One turning vector, and how many ticks it has turned
The counts run from 0 to 375.
+1.06  -0.91  +0.60  -1.01  +0.74  +1.21  +0.85  -1.52  -4.80  +1.99  +0.59  -0.87  -1.93  +0.88  -0.53  -1.91  +3.85  +1.77  +0.06  -2.72  +1.01  +1.56  +1.13  -0.46  +0.83  -0.17  -2.54  -0.65  +1.39  -1.93  -2.05  +2.70  -0.57  -4.23  +1.71  +0.57  -2.52  +0.15  -1.25  +1.34  -0.02  +0.18  -0.22  -2.57  +0.41  -2.11  +0.79  +2.33  +1.56  +0.97  +0.22  +0.38  +1.31  +0.82  -1.39 : 181
-1.11  -0.78  -0.59  -2.88  -0.47  +2.55  +0.59  -2.50  -1.89  +2.07  +0.58  -1.42  -0.42  +2.47  +0.89  +1.14  +1.47  +0.97  +0.06  -2.47  +0.37  +1.72  +1.17  -1.57  -0.75  -0.35  -3.10  -0.22  +1.75  -0.06  -3.02  +2.29  -1.42  -3.68  +0.85  +0.24  -1.91  +1.24  -0.66  -0.32  -1.18  -1.84  -2.03  -1.62  +0.74  -1.38  +0.63  -0.21  +2.31  +0.96  +2.23  -0.54  +1.21  -0.90  -2.42 : 174
-1.76  -3.30  +0.66  -0.49  +0.52  +2.22  +1.29  -0.53  -0.55  +1.83  +1.76  +1.70  -3.02  +2.69  -0.58  -1.44  -0.64  +1.17  +0.71  -2.09  -2.50  +1.07  +0.12  -3.99  +0.37  -1.10  -1.09  -0.77  +0.38  -1.13  +0.58  +2.22  -1.76  -2.07  -1.72  -1.03  -2.54  +1.76  -1.38  -2.29  -0.76  -1.77  -0.54  -3.38  -1.41  -1.70  +1.18  -1.15  -0.93  -0.87  +0.22  +1.73  -0.12  +0.19  -0.57 : 84
-1.26  -0.41  +0.26  +0.32  +1.42  +1.09  +0.14  -1.38  -5.11  +2.34  -0.53  -1.09  -0.09  +1.04  +1.03  +0.99  +1.12  -0.78  +0.65  -0.89  -2.23  +0.11  +2.56  -1.82  -0.52  +0.32  -0.76  +1.07  +0.70  -2.42  -0.47  +2.69  -1.56  -3.70  +1.13  -1.49  -1.50  +0.79  +1.17  -1.61  -2.71  -0.88  -0.54  -4.44  -0.98  -2.63  -1.42  +1.76  +2.73  +1.37  -0.41  -0.30  -0.18  +0.09  -1.36 : 122
-0.09  +0.64  -0.77  -1.81  -0.69  +2.46  -1.09  -1.13  -1.68  +0.93  +0.07  -0.64  +0.58  +1.36  -0.28  -0.20  -0.26  +1.77  +0.76  -2.20  -1.31  -0.60  +0.70  -0.65  +1.29  +1.20  -2.98  -1.36  +3.26  -1.69  -1.28  -0.45  -1.20  -4.47  +0.85  +1.59  -2.54  +0.53  -2.40  +0.28  -1.45  -1.63  -1.39  -1.48  -0.82  -4.27  +1.39  -0.69  +3.17  +1.56  +1.65  +1.50  -1.64  -0.68  -0.85 : 168
-1.82  -1.14  -0.19  -0.42  +0.69  +2.09  +0.87  -3.07  -2.81  +1.04  +1.60  -1.32  -0.57  +1.63  +1.60  -0.44  +1.04  +0.11  +0.61  -3.22  -0.82  +1.65  -0.49  -2.02  +0.77  -0.90  -2.40  -1.03  +3.03  -3.24  -0.71  +1.23  -2.60  -2.37  +1.78  +0.87  -1.24  +1.23  +0.22  -0.63  -0.86  +0.58  -2.92  -4.09  -0.06  -1.06  +1.64  +1.13  +1.30  +1.30  -0.19  +0.97  +0.48  +0.82  -2.47 : 375
-2.45  +0.61  -0.87  -1.30  -1.29  +2.07  -0.15  -1.72  -2.58  +1.86  -0.90  -0.65  +0.11  +2.18  +1.29  +1.68  -0.36  +0.88  +1.35  -2.76  -1.64  +0.14  +0.92  -3.02  -2.41  +0.18  -1.75  -0.95  +1.97  -1.24  +0.15  +0.14  -3.32  -1.96  +0.35  -0.15  -2.57  +0.98  -2.21  -0.52  -2.44  +0.54  -2.10  -2.13  +0.58  -2.51  +0.51  -1.13  +1.93  -0.26  +1.55  +1.14  -1.68  +0.39  -1.33 : 368
-0.01  -0.82  -2.55  -0.77  +2.14  +1.25  +0.52  -0.01  -0.88  +2.43  -0.42  +2.04  -1.52  +3.34  -0.14  +1.25  +1.44  +1.80  +1.17  -2.32  -2.11  -0.62  +0.07  -1.12  -0.25  -0.75  -0.43  -0.15  -0.17  +1.26  -0.57  +1.96  +0.60  -5.34  -1.07  +0.35  -2.39  +1.22  -1.08  -1.19  -1.36  +1.45  -0.87  -2.96  -0.77  -2.22  -1.44  -0.83  -1.61  -0.65  -2.03  +3.32  -0.49  -2.15  +0.14 : 275
+1.66  +0.61  -1.04  +0.24  -0.55  +0.78  -1.05  -0.79  -3.71  +3.85  -0.56  -1.17  -1.78  +2.77  +0.85  +0.24  +1.19  +1.29  -0.63  -1.19  -2.16  -1.90  +1.43  +0.62  +0.27  -0.90  -1.57  +1.06  +2.92  +1.94  -2.41  +1.29  -1.50  -3.79  +1.07  -0.69  -2.46  +0.31  -1.24  +0.62  -2.18  -0.70  -0.63  -1.49  -1.49  -3.90  -0.89  +0.56  +1.92  +1.75  +0.57  +0.56  -0.90  -0.27  -0.55 : 189
+0.24  -1.08  -1.81  -2.96  +1.07  +0.40  -0.30  -3.21  +0.14  +3.49  +0.90  +0.37  -1.67  +1.43  -0.54  -1.05  +0.66  +2.63  +0.54  -1.16  -1.88  -0.42  -1.39  -2.10  +1.31  +0.07  -0.67  -0.90  +1.42  -1.67  -0.94  +2.23  -3.30  -3.10  +1.29  -0.47  -2.13  +0.09  -0.20  -0.06  -0.53  -0.06  -0.37  -3.70  -3.34  -2.83  +0.08  -0.51  +1.18  +0.23  +1.45  +1.93  +0.15  -2.49  -2.05 : 27
-0.57  -2.29  -1.00  -0.77  -0.06  +1.03  +1.67  -0.31  +0.42  +2.79  +0.66  +0.84  -2.51  +3.39  +0.05  -0.17  -0.89  +2.94  +0.09  -2.61  -1.15  +0.95  -0.69  -2.84  +0.60  -1.09  -1.96  -0.21  +2.51  +0.19  +1.22  +2.06  -2.22  -3.53  -0.10  -1.20  -1.31  +2.61  -1.50  -0.11  -0.84  +0.81  -1.60  -3.65  -1.62  -1.54  +2.21  -0.04  +0.22  +0.29  +0.77  +1.12  -2.04  -0.47  -0.39 : 308
-0.48  +0.96  -0.25  -1.19  -0.59  +2.51  -1.09  -3.04  -1.30  +1.51  +0.55  +0.45  +1.02  +1.32  -0.67  +0.05  -0.90  +1.83  +0.03  -2.18  -0.28  -0.95  +0.90  -2.33  +1.51  +2.08  -1.90  -0.58  +3.93  -2.49  -1.63  -0.28  -1.25  -3.57  -0.07  -0.38  -3.51  -0.20  -2.40  +1.17  -0.11  -1.01  -0.84  -0.61  -0.47  -4.11  +0.75  -0.59  +1.94  +0.64  +1.66  +1.32  -1.32  -1.66  -1.39 : 169
-2.11  -1.94  -0.18  +2.68  +2.08  +1.03  +1.07  -1.23  -2.58  +2.29  -1.04  +0.95  -0.16  +3.29  +1.47  +1.75  -1.48  +1.76  +0.88  -2.96  -2.23  -0.54  +1.08  -2.81  +1.21  +0.23  -0.33  +0.42  +2.02  -0.36  +0.55  +0.36  -0.14  -3.00  -0.48  +0.14  -2.97  +0.50  -1.69  +0.14  -2.46  -0.87  -0.16  -1.65  -0.98  -4.76  -0.52  -0.66  -0.32  -0.39  -0.93  +0.54  -3.57  -0.70  -0.65 : 332
+0.81  -1.75  -0.82  +0.91  +0.95  +2.08  -0.85  +0.59  -2.23  +1.28  -2.24  +1.77  -1.57  +1.65  +0.88  +0.15  +1.20  +2.59  +1.93  -2.19  +0.37  -0.81  +0.11  -1.49  -1.54  +1.31  -0.36  -0.63  +0.67  -0.61  -0.68  +0.17  +1.05  -6.12  -2.07  +0.83  -2.55  +1.86  -2.12  +0.74  -0.71  +1.61  +1.07  -1.74  +0.35  -2.51  +0.68  -0.04  -0.88  +0.53  -1.41  +2.39  +0.01  -1.41  +0.91 : 45
+1.05  -0.70  -1.14  -1.77  +0.65  +1.12  -2.61  -1.74  -1.64  +3.82  -0.96  +0.58  -1.14  +0.98  +1.14  -0.15  -0.20  +1.73  +1.32  -0.69  -1.27  -1.77  -0.58  -3.13  -1.41  +1.63  +0.64  -0.04  +2.81  -1.84  -0.91  +0.04  -4.32  -2.33  -0.23  -1.45  -1.11  +0.52  -0.46  -1.29  -1.44  -0.66  +1.11  -2.57  -2.47  -1.74  +1.07  -1.08  +2.06  +2.42  +0.82  +1.08  +0.33  -2.42  -2.10 : 257
-0.21  -0.15  +0.49  -0.90  -1.00  +2.47  -0.03  +1.17  -2.20  +1.75  +0.77  +1.46  -1.09  +2.57  -2.21  -0.13  +0.03  +1.49  +0.46  -2.08  -2.08  -0.08  +2.98  -1.93  -0.78  +0.12  -2.30  -0.68  +1.44  -0.36  +1.59  +2.57  -0.52  -3.93  +0.42  -0.93  -2.61  +2.12  -2.46  -0.80  -2.58  +0.32  -0.56  -2.75  -0.38  -2.42  +0.75  +0.25  +2.03  +0.01  +1.14  +1.35  -1.51  +0.39  +1.70 : 336
+1.27  -1.29  +0.55  -1.97  +0.75  +1.23  -0.09  -0.03  -0.79  +3.31  -1.88  +2.26  -2.88  +1.29  -0.97  +0.59  +0.10  +3.48  +0.03  -1.96  +0.22  -0.65  +1.01  -2.00  -0.32  +1.19  -1.64  -0.30  +1.29  +1.09  -0.48  +2.33  -0.32  -5.37  -0.61  -1.62  -2.52  +1.76  -2.10  +0.72  -1.14  +0.19  +2.23  -1.34  -1.01  -3.22  +0.41  +0.38  -0.17  +0.50  +0.56  +0.80  +0.16  -1.67  +1.02 : 47
-1.27  +0.82  -2.17  +0.16  +0.99  +0.33  -0.98  -2.04  -1.93  +2.08  +1.19  +0.77  +0.99  +1.72  +0.05  +0.52  -0.07  +1.23  -0.67  -2.93  -1.76  -2.20  +1.42  -1.02  +1.44  -0.26  -1.83  +0.48  +4.77  +1.48  -2.49  +0.64  -1.34  -5.41  +0.00  +0.71  -2.51  -0.38  -1.44  +0.08  -1.63  +0.35  -1.66  -1.30  -0.03  -1.98  -1.14  -0.04  -0.84  +2.11  -2.03  +1.45  -2.02  -0.88  -1.31 : 162
-0.02  -0.30  -2.31  -1.77  +0.35  -0.46  +0.56  +1.09  -1.51  +2.79  -0.01  +1.74  +0.84  +2.28  -1.14  -0.92  -0.65  +2.40  +1.12  -2.96  -1.36  +0.00  +0.29  -2.94  -0.77  +1.56  -0.55  -0.56  +2.58  -0.45  +2.02  +1.43  -2.20  -5.06  -1.01  +0.46  -2.66  -0.10  -3.09  -2.74  -1.67  +0.29  +0.27  -2.59  -1.23  -2.56  -0.10  -1.41  -0.20  +1.16  +0.03  +0.75  -1.96  +0.23  -0.20 : 80
-0.26  -1.34  -1.33  -1.31  +0.29  +1.19  -0.62  -1.42  -3.80  +2.37  -1.31  -1.30  -0.60  +1.64  +2.61  -1.07  +2.18  +0.60  +3.07  -2.63  -0.71  +0.96  -1.07  -0.23  -1.50  +0.93  -0.80  -0.89  +0.75  -2.29  -1.38  +1.24  -1.46  -3.38  +0.23  +2.95  -1.66  +1.07  -0.98  -1.86  -1.40  -1.40  +1.57  -3.24  -0.86  -2.65  +0.35  -0.91  +2.24  +1.34  +0.15  +0.12  +1.98  -1.26  -1.86 : 234
-0.03  -1.15  -2.32  +0.82  -0.83  +0.12  -0.91  -1.50  -2.51  +3.53  +0.56  -0.85  -2.18  +3.16  +2.42  -0.26  +0.32  +1.24  +0.71  -2.68  -2.49  -0.54  -2.47  +0.11  -0.09  -1.69  -1.29  -1.21  +2.60  +1.28  -1.27  +0.49  -1.96  -2.40  +1.43  +2.60  -2.28  +1.67  -1.67  +0.38  -2.05  +0.77  -0.53  -2.00  -1.51  -3.48  -0.53  -0.57  +0.58  -0.57  +0.10  +2.37  -0.96  -1.71  -0.56 : 220
-1.59  -1.38  +0.25  +2.30  +1.24  +1.78  -0.45  -1.19  -4.10  +0.75  +0.90  +0.99  +0.20  +0.74  +0.50  +0.49  +1.49  +0.50  +0.38  -2.20  -0.78  +0.38  +0.28  -1.22  -0.37  +0.54  -0.96  -0.94  +3.02  -2.64  +0.53  +1.08  -0.14  -5.23  +1.27  +1.41  -2.30  +0.96  -0.89  -0.13  -1.46  +1.65  -1.09  -4.21  +0.58  -1.50  -0.48  +2.13  -1.89  +0.76  -3.06  +2.47  +0.56  +0.96  +0.03 : 126
+0.98  +0.14  -0.73  +1.15  -0.80  -0.61  -1.35  -1.38  -4.07  +4.35  -1.10  -1.27  -1.67  +1.47  +1.35  -0.68  +0.02  +1.62  -0.57  -1.72  -2.07  -2.43  +0.43  -0.94  +0.89  -0.81  -1.15  -0.02  +3.63  +1.04  -2.66  +0.66  -2.37  -3.06  +0.10  -0.77  -2.83  -1.00  -1.73  +1.41  -2.26  -1.08  -0.16  -0.79  -1.59  -3.77  -0.97  +0.12  +0.74  +1.20  +1.12  +0.95  -1.78  -0.23  -0.61 : 190
+2.09  +0.20  -0.40  +0.93  -0.27  +2.49  -2.76  -0.06  -2.58  +2.57  +1.21  +2.44  -1.52  +2.53  -1.29  -1.69  +1.28  +0.87  +0.72  -1.85  -2.59  -2.03  +1.01  -0.81  +0.58  +0.90  -0.75  -0.26  +3.10  -1.14  -1.81  +0.34  -0.73  -2.30  -0.92  +1.27  -2.42  +1.08  -1.94  -0.29  -1.48  -0.57  +0.35  -1.40  -1.70  -1.81  -0.38  -1.05  +1.50  +0.69  -0.17  +3.01  -0.14  -2.83  +0.52 : 223
-0.23  -0.72  -2.21  -1.38  +0.09  +1.83  -2.78  -2.40  -0.98  +2.70  +1.85  +1.28  +0.22  +2.78  +0.48  +0.55  -0.07  +0.80  +1.93  -2.65  -0.88  -0.95  -0.78  -1.17  -0.76  +2.12  -0.81  -0.36  +4.06  -0.99  -1.83  +0.35  -1.88  -3.27  -0.82  +1.87  -2.48  +1.04  -0.78  -1.65  -0.25  -0.76  +0.74  -1.57  -0.43  -0.23  -1.20  -1.21  +1.05  +1.43  +0.34  +0.65  +1.71  -4.21  -2.54 : 229
-2.44  -1.31  +0.59  +0.42  +1.46  +2.37  +1.35  -3.28  -4.30  +1.33  +1.34  -1.12  -1.56  +0.88  +0.50  -1.08  +1.88  -0.04  +1.07  -2.19  -1.13  +0.59  +1.28  -2.88  +0.65  -1.40  -1.83  +0.43  +0.20  -1.11  -3.56  +2.84  -0.91  -2.94  +0.06  -0.14  -2.08  +0.48  +0.79  -0.56  -1.25  -0.22  -1.30  -3.54  +0.67  -1.04  -0.32  +1.41  -0.18  +0.56  -1.29  +0.74  +1.06  +1.32  -1.84 : 151
+1.02  -1.38  -1.51  -0.63  +1.32  +0.58  -0.71  -1.68  -3.79  +2.50  -1.21  -0.78  -0.23  +1.65  +2.20  +0.24  +1.60  +1.87  +2.66  -2.80  +0.25  -0.04  -1.11  -0.77  -1.01  +2.13  -0.56  -0.43  +0.51  -3.47  +0.15  +1.15  -0.91  -3.56  +1.37  +2.34  -1.25  +0.22  -0.80  +0.00  -1.01  -0.92  +2.04  -2.30  -0.77  -3.48  -0.55  +0.20  +2.28  +0.81  +0.18  +0.06  +1.17  -2.20  -1.98 : 235
-1.24  -1.00  +0.10  -1.13  -0.58  +1.36  -0.34  -2.94  -3.12  +2.76  +0.86  -1.84  -1.29  +0.91  +0.39  -1.07  +0.75  +0.65  +1.95  -1.88  -0.68  -0.31  +0.14  -1.90  -0.85  +0.95  -1.15  -0.08  +1.30  -1.03  -3.12  +1.89  -1.68  -2.81  -0.08  +0.97  -3.74  -0.74  -0.45  +0.39  -0.28  -2.43  +1.86  -2.11  +0.18  -2.63  -1.51  -0.95  +1.83  +1.10  +1.90  -1.90  +1.27  -0.83  -2.67 : 204
+0.20  -1.57  -1.64  -1.19  +1.69  +0.97  -0.93  -3.10  -0.43  +2.50  +1.23  +1.14  -1.43  +1.84  +0.06  -1.56  +0.52  +2.16  +1.34  -1.25  -2.28  -1.09  -1.10  -3.10  +2.67  +0.71  +0.30  -0.17  +2.46  -1.62  -1.37  +1.23  -2.96  -2.16  -0.65  +0.47  -1.97  -0.44  +0.07  -0.63  -0.08  +0.95  -0.38  -3.34  -2.28  -2.05  +0.24  -1.71  +0.98  +0.81  +0.14  +1.81  -0.21  -3.24  -2.85 : 28
-1.65  +0.30  +1.56  +1.43  -1.24  +2.63  -0.89  -1.47  -3.69  +1.81  -0.59  -0.52  -2.61  +0.40  +0.26  +0.22  +0.85  +0.45  -0.17  -1.05  -0.81  -1.65  +1.47  -1.30  -0.88  -0.67  -1.94  -0.23  +1.81  +0.95  -2.88  +0.76  -0.02  -5.03  +0.78  -1.06  -2.97  +1.90  -1.40  +1.36  -1.71  +0.71  -0.68  -2.45  +1.83  -2.88  -0.85  +2.37  -0.07  +0.50  -0.35  +1.04  -0.04  +0.96  +1.10 : 158
-2.23  -0.53  +0.94  -1.67  -1.02  +4.38  -0.63  -2.29  -1.66  +1.00  +2.06  +0.33  -1.39  +1.72  -0.49  -1.30  +1.03  +0.56  +1.22  -2.41  -0.54  +0.24  +1.84  -3.01  -1.01  +0.01  -2.76  -0.59  +2.47  -0.86  -3.20  +0.77  -0.70  -2.77  -2.19  +0.38  -3.53  +0.90  -1.82  -0.55  -0.02  -0.89  -1.31  -1.57  +2.00  -0.24  +1.12  -0.53  +0.21  +0.11  +0.53  +1.53  +1.19  +0.19  -1.28 : 172
-1.26  -2.36  +0.55  +0.47  +1.84  +1.16  +1.91  +0.58  -2.93  +2.84  -2.41  +0.24  -3.13  +2.06  +1.82  -0.31  +0.91  +1.10  +1.38  -1.44  -0.81  -0.27  +1.19  -2.77  -1.61  -0.98  -0.55  +1.21  +0.23  +1.38  -2.34  +1.72  +0.13  -4.33  -2.97  -1.39  -1.41  +1.11  -0.81  -1.32  -2.14  -0.55  +1.25  -2.61  -0.52  -1.00  +0.91  +0.44  -0.93  +1.02  -1.95  -0.32  -0.26  +0.53  -0.28 : 299
-1.61  -0.22  +0.08  -0.85  +2.31  +1.89  +0.09  -3.83  -3.54  +2.05  +1.35  +0.47  +0.93  +0.37  -0.31  +1.07  +1.45  +0.19  -0.52  -1.57  -0.04  +0.66  +1.87  -3.08  -0.19  +1.13  -1.34  +0.50  +1.41  -2.38  -1.95  +2.43  -1.01  -3.03  +0.42  -1.55  -4.06  -0.92  -0.06  -0.22  -0.13  -0.33  -1.29  -2.42  +0.62  -1.84  -2.69  +1.02  -0.12  -0.09  +0.12  +1.11  +2.01  -0.70  -2.39 : 149
-2.97  -1.79  +1.84  +1.10  +0.70  +1.86  +0.18  -2.41  -2.82  +1.94  +1.10  -0.87  -1.24  +1.21  +1.54  +1.82  -0.87  -0.68  +1.21  -2.48  -0.99  -0.92  +1.30  -1.36  -0.23  -0.08  -1.75  +1.06  +3.54  -0.36  -2.10  +2.43  -0.81  -3.36  +0.76  -0.68  -1.63  +2.15  +0.19  -0.60  -1.97  -0.93  +0.87  -2.76  +0.38  -1.75  -0.10  +2.43  +0.84  +2.50  -1.27  -2.44  +0.30  -0.07  -1.38 : 352
+0.79  -0.67  -0.30  -1.43  +0.48  +0.55  -0.79  -0.51  -3.18  +3.87  -1.53  +1.73  -4.21  +1.23  +0.03  -1.49  +2.19  +1.67  +0.69  -2.26  -2.03  -0.06  -0.64  -1.18  -1.49  -0.93  -1.24  -1.99  -0.22  +0.22  -0.79  +1.84  -1.80  -2.45  +0.89  +0.09  -2.05  +0.98  -2.36  +0.08  -1.90  +1.73  +0.39  -2.37  -1.73  -2.49  -0.53  +0.09  -0.40  -0.47  -0.50  +3.47  +1.17  -0.38  +0.95 : 247
